One turn moves each row of this set onto another row. After a few examples, where does it send each row asked below?
Z_513: [-26 -29 -25 -16   9  -8 -28   9  10   9  29  26   4  54   8   1   9 -18
  -1  -2  33  26  32  -3 -13 -21 -16   4   9 -14   0  28   1 -50]
Z_52: [-12 -24  -5 -14  17  19 -31  -2  33   1  39  30   7  12  22 -22  23  27
   2  -8  20  33  44  -9 -10 -23  -6  13 -12  -4 -24  26  -6  21]
Z_452: [ 26  46  23  32  -3  20  17  17 -14 -11 -13 -15  32   0  -9 -17 -48   2
  16 -22 -34  43 -23  -8 -15   4 -24  15  -9  -8  -7 -14 -14  19]
Z_376: [ -6  29  21  39  12   8  22   5 -20  16   8 -31  14 -12  -7   1 -23  -2
 -33 -25  -6  19  -1  18   2  16 -36 -10 -11 -52  26 -16  17  22]
Z_76: [  2  41   1  35 -14  -6 -10  35   3  -8 -10   0  30   2 -32 -19 -32  19
   4  -7 -46  21 -31 -47  -1  -4   3   7  13  -7  -4 -23 -14 -20]
Z_202: [ -8 -35  -4 -34  24  27 -35  -4  31   4  46  17   2   1  21 -27  13   4
 -10   2  15  35  29  -1 -22 -20  -5   9  -5   3 -26  26  -4   0]
Z_525: [-20 -16 -25 -21  -1  -1 -19  18  20   8  21  29   9  41  -2   4 -15 -34
  -8  -6  43  33   8  -1 -25 -35   0   8   8 -12   2  15   5 -58]
Z_838: [  6  17 -11 -15 -35  -9  -1 -25   1   8 -29  -5 -15  22   2  49 -16 -50
  28  11  14  -6  -8  -1  24 -20  -7   3  16  37  21 -15 -14  -7]
Z_719: [-24  33  -6  37  11  -1   2  27  -7   8  16 -13  10  -8 -29  20  -4  21
 -44 -14  -5  -4 -19 -26   7  16 -10 -14  20 -49  16 -20  17 -25]
Z_400: [ -5   3 -16 -11 -19 -18  -5 -30  -4   0 -28 -12 -19  40   6  46   6 -37
  31  19   8 -11  22  -5  31  -6 -16   9  14  29  14  -7 -27  -4]
Z_147: [  8  39  -3  36  20  24  30  16 -20  34  -6 -41   2  14 -37   2 -28  -7
 -19  -8 -30   9  -4 -22   7  25 -10   7  18 -21  24 -15   6 -15]
Z_365: [-14 -34   0 -21  23  30 -19   2  35  14  39  23   6  -1   8 -27  12  32
 -21 -27  20  33  26  -8 -20 -27   8  16 -14   4  -5  13   4  11]
Z_478: [ 29  -7   2 -12 -14  10 -13 -28  -2  19  -4  -3 -14  14  32  13   9  14
  42  -5 -11 -17   7   5  35  -3 -19   8   5  52  -4  16 -20  43]
Z_734: [  3   7 -10 -25 -20  -7 -16 -37  -2   4 -31 -23 -18  28  19  41   7 -22
  20  30  11 -11  -6   2  35 -21 -11   6   4  39  16  -3 -18 -13]
Z_545: [  5  37   0  35 -19  -4  -5  42   6  -6 -22   3  39  -7 -36 -24 -26  19
   4   7 -38  12 -26 -30  -5  -6   1   3  20 -18  -4 -19 -14 -16]
Z_27: [  8  -2   1 -29   0  44 -23 -11  18  26  44   6 -26 -22  31   0   8 -11
   2  21  15  15  22  11  16   0  -9   6   7  19 -32  29   0  33]
Z_639: [  0  35  21  34 -12  -7 -16  25  -7 -23  15  17  44 -17   4  -8 -29  31
  -6 -33 -16  29 -46 -10 -14  -6 -30 -15  -3 -28  -5 -12   2   1]
Z_876: [-13 -34 -27 -34  21  -3 -30  -3  21  -4  20   6  10  42  11  -2   1 -20
 -12   6  34  24  16   2 -25 -30  -5   6  -3 -12  -4  21  -4 -55]
Z_278: [ 17   1  10 -28 -16  23 -18 -28  -1  19  -1 -11 -27  -6  33  13  12   5
  24  18  -7  -7  -6   9  39  -6 -13  11   7  56  -8  12 -15  31]
Z_712: [ 20  44  24  34 -10  18  20  27 -16   2 -26 -11  35   0 -11 -30 -40  -2
  17 -10 -31  40 -24   7 -14  -2 -27  11   1 -17  -1 -10 -11  19]
Z_348: [ 24  -9  10 -19 -10  24   0 -23   2  27  -5 -10 -21 -10  20  15   3  23
  17 -20  -7 -18 -11   8  31  -4  -5  14   2  58   7   0 -11  47]
Z_397: [-20 -24 -25 -22   8 -32 -16   2   6 -18 -27  -8   1  69  10  11  13   3
  20 -10  16  -3  -2  -3   4 -26   1  34  -5   8  -8   2 -32 -30]
Z_649: [ 11   1  -3 -13 -11  41  -8  -2   6  19  43  19 -19 -10  23  17   7  -2
  13  13  29   6  40  18  18  15 -24   6  11  13 -31  36  -1  34]
Z_181: [-23 -26 -14 -27  11 -24  -2  -5  11 -11 -36 -17  -2  51  -3  15   5   6
  -1 -25  16   0 -17  -4  -1 -34  13  36 -11  18  17 -19 -23 -30]
Z_330: [ 14  12  -1 -16 -21  49  -7   2  22  24  44  30 -15 -31  14  16 -13 -18
   5   8  33  19  22  11   6  -2  -9   2  13  16 -26  22   8  33]
Z_716: [ -1  37  18  38  21  22  23  -5 -20  13  15 -23  16  -9  -5  16 -19   1
 -31 -29  -2  23  -4   3  -7  17 -40 -18  -3 -43  29 -15  20  16]
Z_500: [-13 -25 -19 -35   6 -22 -21 -16   8 -22 -32 -16   5  51  10  18   8  -4
   6  11  20   3  -9   2  -2 -32  -3  22  -8  19   7  -2 -26 -47]
Z_465: [  7  31  -1  41   8  15  26  19 -15  36 -13 -43   8   8 -41 -12 -29   2
 -23   0 -31   7   7 -13  14  18  -8   8   5 -27  31 -14   8 -12]
Z_292: [-16  19  -6  38   3 -12   0  30  -4  12  13 -16  16 -15 -30   6 -12  23
 -44 -13 -11 -15 -14 -11  11  17 -12 -17  12 -53  19 -18  16 -18]
Z_49: [ -2  30  21  34 -15 -11 -12  28  -4 -17   2  18  47 -23   0 -18 -23  15
  -3 -23 -19  22 -40   1 -17  -9 -32 -22   8 -37  -1 -14   1  11]

Z_513 turns into Z_397
Z_465 turns into Z_712
Z_147 turns into Z_452
Now find these:
Z_348 turns into Z_330
Z_876 turns into Z_500

One turn moves each row of this set onto another row. After a few examples, where does it send each row asked below?
Z_650: [ 15  38 -33   7  30   0  41  33  -2  34  20   2   0  14 -11 -49  27  84
 -43 -29  20 -31   6 -27   2  63 -21  -5  13 -13  15  18]
Z_237: [ 33  13 -40   1  18 -28  38  41 -45 -26  25 -16  23  24   6 -26  57  54
  -8   9  29 -74 -39 -12  47  44 -15  -9  -1 -21   1 -46]
Z_941: [ 38  37 -40  -8  45   3   2  45 -12  28  32  21 -12 -14  28 -36  39  63
   4  -9  -1 -38  28 -19 -21  15 -24   7  34   1 -12  -1]
Z_264: [  6  48 -41 -27  50 -14  13  40   0   6  34 -11  -9   9  40 -81  31   8
 -52  12  29 -36 -25  27  28   7  -1 -22  20 -19   6   5]
Z_973: [ 46  39 -48  18   4  -2  22  56  12 -47  -7 -13  13  11  13 -37  33   7
   3  16 -14  -9   7 -17   2  34  18 -19   1 -12  18  49]
Z_684: [ 50  17 -20   7 -26  -8  38  49  -9   5  15  56  -9  25  23 -49  36  52
  15  79  10  -8   4 -13   2  34 -10   9  13  33  18 -10]
Z_321: [ 14  14 -53   4 -13 -39   7  56   9 -31 -13  10 -26  29  27 -94 -11  38
 -21  49  16 -62   1  -3  11  14   8  24  14  23  24 -10]
Z_574: [ 33 -20 -14  -4  30  -4  17  35 -32  38  -4  10   8  48   3 -53  23  17
 -11 -13  41  -1  -3  -8   4   6 -22  30 -36  25  -5  -9]
Z_925: [ 10  59 -36  19  29  25  41  51   3 -11  24 -17  -8   1 -22  -8  57  20
 -24 -14  13  -7 -23 -15   3  23 -19  41   6  -6  -1 -18]
Z_347: [ 23  36 -48  29   6 -59  11  46   1 -42   4   6  13  26 -19 -50   6  12
  -1  25   9 -61  -8 -14  21 -12  10  29  17 -34 -16   4]
Z_72: [ -1  34  -8 -11   1 -15  54   1  -7  -5  23   8  -6  34  34 -81  42  21
 -21  53  39   0  13  11   8 -23 -29 -10   7  16 -10  -2]
Z_7: [ 18  34 -28  -7  -7  18  18  27 -40  23   3  37  13   1  35 -35  48  38
 -34   6  37   9   2 -14  27 -17   0  44  15  -8  24   7]
Z_282: [ 82  34 -40 -23  12 -13  54  49 -13 -43  31  18   8  31  15 -43  36  20
 -17 -34  36 -35 -21  -5  16  27  -9   7  13 -13  20 -38]
Z_924: [ 11  -3 -26  41  17 -44  14  56  -4 -17  12  -8  51  73   9 -70   6  16
 -52  30  42 -19 -14   8  -6  22 -23  22   1  26  13  -3]
Z_531: [ 18   9 -14  12  28 -18   6  47 -12  26  38 -19  -6  48  27 -62  50  29
 -53   8  10  -1   5   3  12  80  -4  15  16 -55  22 -17]
Z_696: [ 30  54 -38   7  20 -11  21  42 -10 -22   0 -20   8  21   2 -43  33  92
 -29  22  24 -24 -11  -3  11 -23 -15  11  19 -23  26 -71]
Z_855: [ 37  17 -39  25 -29 -19  38  43   4 -30  56  27 -46  27  44 -28  29  31
 -32   1  17  -6  -4 -14  -4  64  -7  12  27  -9  14   0]
Z_759: [  1   8 -32  49   2  11  43  36  50  17  19 -11 -40   6  37 -47  36  41
 -29  47   6 -26 -17 -16  -5  17   1 -20 -12  -2  14   2]
Z_88: [  6   1 -35 -12 -26 -17 -24  51 -16   4  15  -2 -19  18   7 -40  20  45
 -15   3  30 -80 -25 -48  37  16   0  27   5   1  -7 -20]
Z_697: [ 63  -3 -19  19  14  21 -18  31 -15  27  34  18  -5  25  -9 -53  42   6
 -30  24  52 -41 -18  -4  25   0 -48  20  -8 -11   9 -32]
Z_749: [ 35  26  -8 -28  28 -34  53  32  11  -8  12 -10  26  18  -6 -60 -10  13
  -4  21  -2 -41  19 -38  34  26 -37  31   9 -22  37 -23]
Z_474: [-11 -28 -45   3  15 -28  42  39   7 -55  -3  -8   8  10  49 -32  16  38
 -12   3  -7 -50 -18  22   4  34  -1   5  15  12  28   4]
Z_677: [ 31   6 -33   0 -12 -27 -24  26 -39  21   7  12  11  22  15 -56  58  54
  13   4  10 -26  -1 -12 -24   8  23 -20  24   2   8 -56]
Z_711: [ 19  24 -41  46  25  -7  27  57  -9  -7  36  23  -5  35   2 -46 -10  51
  -2   6  16 -24  35  31  52  -5  -8   4  -7 -20 -13 -28]
Z_991: [-32 -23 -30  -8  18  -7  30  43  -5  28   0  35  20  18   5 -51  36  52
 -41  52  21 -39   8 -21   2  18 -21   2   7  -7  28  34]
Z_899: [ 39  32  -7  10  19 -41  32  26 -22 -23  17 -13 -25  24  37 -29  44  54
  -8  16  58 -27  12  16 -19  30 -49  35  16  -3 -27  23]
Z_554: [ 30  11  -8  13  18   6   4  35  41   9  34 -17   4   2 -34 -48  45  -9
 -24  23   2 -24   8 -13 -10  31 -30 -19  -1 -35  44  -5]
Z_694: [ 49  46 -32   1  15 -23 -23  80 -11  23   6  -3  25  23   5 -15   1   1
 -42  31  17 -15 -14  23   3  -1   1  28  22 -11  25  -8]
Z_780: [ 47  37 -17  30  24 -47 -22  41  13 -12   6   1  25  30  13 -59  56  32
  10  38  26 -38 -65 -29 -21  16  -9 -13  15 -10  29  -3]
Z_727: [  4  70 -10  29 -16 -29  42  25  -9 -14  46   2  -2  22  20 -26  45  47
 -30  36  29 -45  -8   9  12  44   8 -23   6  35 -25   2]
Z_61: [ 26   2 -18  36  27 -40  31  17  -7 -12  -4   5 -12  35  28 -48  45  -7
 -23  29  41 -28   6   3   0  -4 -30  -4 -14  23  28  55]
Z_933: [ 16  31 -59  31  -5  -6  34  15  -4  -3  -3  -4  23  68   7 -90  51  23
  16  38  44  -7  -9  -2  16   8  30  18   4  -1  21 -32]
Z_355: [ 19  19 -23   8   7   7   7  59  -9 -19  48 -19   1  52  54 -41 -10  64
  -6  47  18 -38  17  30  25  33 -50  14  16  -1 -14 -14]
Z_781: [  4  13  -3 -19 -10  13 -27   7  22  -9   7   8   6  24  30 -60  38  25
  24  27   2 -33  17   6  11  -1   5  23   0  39   6 -17]
Z_378: [ 15  26 -21   3  21 -23  14  50  14 -16  47   5 -19   8  47   0  36  39
 -23  28  15  -5 -12  34  45   6 -29   2  14  15  53 -30]
Z_298: [ 10   5 -25  -1   6   1   9  37 -12 -20 -17  -9  47  22   3 -28  75  14
 -24   1  22 -32 -29 -18 -17  64 -46 -14   4  16  -9  -3]
Z_680: [ 38  28 -17   4  20  -7   9  37 -12 -40  28 -14  13  35  16 -47  27  11
 -20  87  16 -39   0 -20   4  26 -13  11  -1 -75  25  -7]
Z_206: [ 54  20 -24  11  22 -28  25  43  14  -1  22 -15 -21  17  14 -47  43  18
 -42   7  43   4  22 -11 -58  45  21  15 -24   1  28   0]
Z_486: [ 13  12  -9  10 -34  22  38  51 -19 -11   9  11  17   6  26 -49  74  60
  -5   6  20 -55   2 -25 -14  31   7 -46  -6 -10  20 -21]
Z_605: [  9   3  13  -6  -5  -5  24  37 -32   7  24 -28  18  31  -1 -40  30  47
  -2 -10  30 -30  19  35  14  -8  12 -33 -15  22  12  -3]
Z_146: [ 13  39 -18  16  23  -5  38  32   3  50  -1  14  39  55 -18 -64  39   2
  -7  32   2 -41  11 -41 -19  35 -26  -4  19  -4  25  -6]
Z_556: [ 10  -1 -59  22  -9   1  27  50 -22 -24  12   1  32  27   7 -54  15  79
  -1  37  40 -30  29 -21 -25  59 -31  22  19  -7  29 -42]
Z_423: [ 34  -2 -25 -39  35 -26  -1  60  21 -10  17 -14  25  -2  37 -73  21  13
 -25  15  32 -54   6  21  20  16  -3  41   1 -15  35  27]
Z_942: [ 11  17 -32  46  12 -17  -1  68  -7 -57  24   0 -14  47  33 -58  46  32
  19  17   8 -19 -12   6 -10  78 -15  12   9 -28  12 -32]
Z_840: [ 17  16 -30  21  11 -36  16  -1  -9   4 -12  40  -4  53  -8 -33  10  49
   1  -2  -2 -33 -23 -50  23  18  16   5  -2 -30  32 -24]

Z_991 turns into Z_474
Z_711 turns into Z_941
Z_650 turns into Z_423
Now find these:
Z_347 turns into Z_677
Z_973 turns into Z_780
Z_61 turns into Z_942
Z_7 turns into Z_378
Z_840 turns into Z_781
Z_88 turns into Z_605

